(in the rows, 128 means zero)
One turn sends every row of this set to another row. A few are shown first. Where does it send the rows asked after them?
pasiv: [154 145 135 121 144 142 128 165 137 134 117 135 124 111 145 124 106]
ras: [105 117 155 101 158 134 149 146 139 154 101 142 144 124 157 107 111]
sopif: [146 142 143 100 125 148 118 142 141 138 135 144 127 100 160 144 110]
Kag: [ 83 129 143 115 136 112 153 126 129 143 125 157 131  83 134 126 102]
mibo: [121 138 142 123 168 120 152 130 139 151 115 150 112  72 143 145 119]
mobon: [104 111 122 128 152 112 150 144 129 140 111 140 143 110 108 124 101]
fur: [142 138 121 115 128 154 117 144 118 147 115 147 138 124 147 135 123]
Pezus: [118 109 149  76 150 120 143 139 148 138 116 126 148 121 157 121 100]
dore: [144 147 117 115 131 139 127 146 125 120 127 137 117 135 149 114 121]
serev: [100 118 145  96 139 137 146 128 145 153 108 123 141 141 164 133 110]
pebiv: [133 116 112 111 175 148 129 119 132 138  85 132 110 117 132 122 119]
bep: [131 130 137 101 168 140 138 119 155 133  98 124  97  86 150 131 100]
totuv: [131 112 111 135 153 141 146 119 153 133 124 130 110 132 128 133 133]
nizu: [105 124 138  92 136 125 155 130 144 135 108 130 134 130 168  95 105]
nuv: [133 159 143 115 145 131 126 153 130 130 135 146 107 112 161 136 120]
Gesib: [103 117 143 116 129 117 155 129 162 130 134 129 127  93 129 130  87]
Faba: [134 116 103  99 117 132 140  99 133 129 115 149 129  88 138 121 112]
Vevi: [119 127 129  79 147 158 138 112 106 121 101 133 117 114 124 110 120]
gop: [134 130 147 109 143 134 161 143 144 106 132 120 107  98 115 121 104]
ranu: [106 129 150  98 126 150 142 111 126 133 143 146 115 101 132 160 129]
disev: [105 144 158  83 154 154 141 115 119 132 112 135 100  93 142 137 116]
zudur: [118 128 123 117 140 144 152 135  95 135 103 145 131 112 106 122 127]
damum: [ 87 104 132 115 129 134 137 113 140 147 135 158 141 112 126 138 117]
foma: [110 129 149  94 131 148 147 105 133 135 148 142 115 103 136 156 134]
lene: [137 132 144 107 146 131 168 140 143 111 130 117 111  96 118 112 107]
Gimef: [ 90 120 133 132 150 112 151 133 149 131 137 131 117 126 122 141 110]
Tunu: [121 133 144  98 167 151 144 129 133 114 112 112  93 125 125 127 116]
tute: [122 117 125  89 148 157 123  93 139 141 102 145 112  98 152 132 119]
vep: [116 132 121 115 146 140 156 130  94 143 104 143 133 112 112 124 133]
tufol: [101 115 148  91 161 122 140 134 147 137 125 141 131 140 165 116 122]
med: [136 155 125  95 122 133 124 137 110 133 124 153 127 104 160 125 118]
nenaf: [129 114 109 141 156 136 140 124 151 129 120 138 105 129 127 133 130]
Livak: [137 117 108  92 121 131 147 100 132 134 116 144 135  83 137 119 113]
deku: [103 104 115 105 126 115 145 119 134 121 132 145 141 115 117 108 106]
zat: [ 99 130 139  87 154 108 147 136 125 149 103 131 140 124 167 126 109]
Feno: [121 137 138 121 162 116 146 130 139 143 115 153 108  70 144 146 112]

mobon moves to deku
Pezus moves to tufol
And these:
totuv moves to vep
nenaf moves to zudur
fur moves to med
disev moves to bep

One turn sends every row of this set to another row. A few are shown first. Where does it send the rows asked after them?
Viri: [112 111 134 132 131 101 138 126 124 109 126 132 155]
mafup: [140 112 166 138 124 125 149 129 127 141 132 144  94]
loriv: [125  95 143 145 115 136 140 128 137 126 142 143  84]
sazod: [132 101 139 124 147 126 178 139 128 145 145 117 108]
sepu: [121 105 103 135 151 126 130 118 125 137 154 141 117]
nesut: [116 116 101 132 150 111 134 142 153 147 139 141 129]
Gezu: [110  91 141 136 142 100 120 138 159  98 156 113 124]
fop: [119 103  93 133 152 105 131 137 146 128 142 116 116]
ture: [112 106 156 134 122 104 154 142 127 112 121 118 143]
Pif: [132  94 151 121 150  99 136 125 164 107 146 116 135]
sofum: [138 124 123 131 145 114 154 162 129 155 149 129 128]
piz: [130  95 146 134 121 130 167 137 146 134 139 118  89]
Leb: [112 108 171 144 137 116 114 139 131 119 165 123 122]
ser: [113  88 163 135 138 113 125 132 165 117 139 109 130]
Sitoz: [112 118 126 151 140 123 113 128 116 139 151 146 104]
Vit: [131 112 159 129 149 101 127 132 130 108 174 129 132]
Bodif: [109 105 145 141 111 103 134 131 129  97 123 136 134]
nelup: [120 139 145 125 123 106 143 124 143 126 146 102 144]
viza: [122  93 129 148 118 125 122 126 163 131 119 127  98]
gavaf: [122 139 136 133 111 105 122 116 143 110 149 120 135]
logit: [121  96 112 144 126 134 121 114 144 124 149 142  97]
zer: [136 117 115 144 128 123 112 139 135 142 143 157 117]
sed: [128 109 133 130 132 106 171 163 159 143 133 129 108]
ginas: [118 134 156 136 101 107 141 128 145 112 144 107 121]
vavuv: [125 107 128 143 114 116 131 141 166 128 128 157  99]
Vuka: [137 124 132 126 158 105 160 141 113 139 154 133 113]
sanir: [126 104 108 122 157 123 158 128 133 145 153 117 122]
Mibe: [134 108 181 131 145 115 131 126 136 126 155 126 135]
nidi: [147 113 149 139 109 121 149 158 143 138 138 144  97]
Pegin: [145  96 132 123 137 108 168 138 160 131 124 112 106]

Viri moves to nelup
sed moves to nidi
And these:
sanir moves to sazod
Pif moves to Mibe
fop moves to Vuka

One turn sends every row of this set to another row. A few are shown first. Where does it send the rows asked after them?
mida: [153 114 129 136 118 158 116 157 158 120 149 104 116 116 112 112]
kula: [151 123 128 138 116 158 122 141 148 117 132  90 107 113 120 111]
vam: [145 122  95 139 161 125 144 156 130  96 138 134 132 148  99 141]
Pev: [160 118  95 135 134 136 148 141 100 107 139 109 153 148 110 128]
bab: [154 124 140 111 135 136 128 123 131 123 116 117 125 100  95 100]
lapef: [169 121 118 131 125 112 143 113 154 114 129 106 115 130  97 115]
rem: [156 126 134 137 135 106 126 127 155 116 118 114 102 128  99 123]
podis: [152 140 141 123 134 125 111 122 136 125 118 123 127 103  91 106]
galu: [123 115 118 158 148 127 135 146 131  97 124 129 159 144 132 133]
Pez: [151 126  90 140 162 124 157 146 147 102 133 122 149 137 103 129]
des: [137 121 138 119 118 161 120 155 149 110 141 120 116 108 103 108]
Sude: [135 122 127 160 133 131 132 144 133 100 124 145 160 148 127 136]
Susub: [143 107 114 153 132 133 130 150 101 115 130 136 163 142 128 125]
rakaz: [130 108 115 148 122 126 128 140 101 109 125 134 161 136 122 131]
munu: [129 114 127 125 139 156 117 148 145 131 144 112 100 109 113 115]
nuvop: [168 140 117 140 136 128 133 118 147 133 138  91 137 116 108  98]
Bop: [143 117 100 133 163 133 150 138 133  89 126 136 148 141 103 141]
Naver: [137 120 134 130 132 163 122 145 147 118 125 121 106  96 107 105]
Mebad: [150 110  89 143 138 130 125 125 110 116 130 121 159 126  97 143]
numu: [150 108 126 125 132 156 109 144 156 125 149 110 106 118 119 118]
rorap: [173 128 133 131 144 140 133 129 158 122 128  90 130 122 118 100]
geto: [141 126 121 142 136 135 126 144 129 111 113 146 161 147 139 140]
dum: [164 133 136 132 144 124 146 151 131 125 126 116 102 132 106  94]
milek: [152 120 128 132 135 117 132 118 161 116 116  92 112 119 104 120]
piga: [130 122 123 146 145 134 129 142 128  92 127 132 172 141 135 133]
gupi: [140 114 137 107 127 159 119 145 146 115 144 118 103 118 116 113]
dofuf: [143 121  85 135 132 115 142 132 114 118 130 122 148 119  85 132]
guso: [130 139 102 135 165 145 143 134 120 100 129 115 169 127 110 130]
zaka: [137 122 125 155 115 130 137 149 107 109 128 140 156 150 125 128]
limu: [169 150 138 133 144 136 122 136 143 128 133  96 131 123 116  97]
sotu: [125 133 116 153 141 129 134 149 119 117 112 130 154 146 138 139]
Tabak: [154 136 126 122 146 127 165 135 135 119 129 116 115 121  99  88]
puz: [165 135  97 132 143 140 138 156 105 107 151 114 151 149 112 125]
Lumu: [168 125  92 125 136 135 149 142 110 115 142 122 160 131 101 113]
zod: [122 136 126 163 134 135 134 146 128 107 127 129 164 145 130 129]
gud: [138 151 104 127 154 143 120 139 118 100 141 117 165 125 104 132]
bavop: [136 124 119 139 121 128 133 145 109 113 113 137 153 149 134 138]
gimen: [140 148  99 122 147 132 142 128 138  94 132 112 168 123 103 129]
mog: [131 119 128 120 122 151 116 141 146 122 146  96 104 120 119 120]
pife: [132 117 131 136 129 156 127 162 150 120 141 116 104 109 102 109]
Tupag: [156 110 126 138 116 154 117 139 157 116 130 102 103 113 113 119]
vom: [152 130 126 123 145 127 135 115 147 123 124 132 131 101  87 100]
tefal: [136 119 122 165 124 132 123 144 113 121 126 145 163 137 118 130]
tapo: [141 121 113 154 135 132 123 149 113 128 116 142 158 141 133 135]
fota: [137 118 130 134 110 148 116 150 155 115 143  98 107 114 105 120]
peko: [140 123  91 140 139 119 115 132 118 108 134 126 144 128  89 150]
piror: [142 117 137 123 128 161 134 151 145 110 126 120  97 109 108 105]
zile: [157 114 132 129 148 130 150 141 132 132 120 116 105 114 100  93]

limu moves to gud
numu moves to sotu
zile moves to Pev
And these:
Tupag moves to galu
lapef moves to Pez
zod moves to des

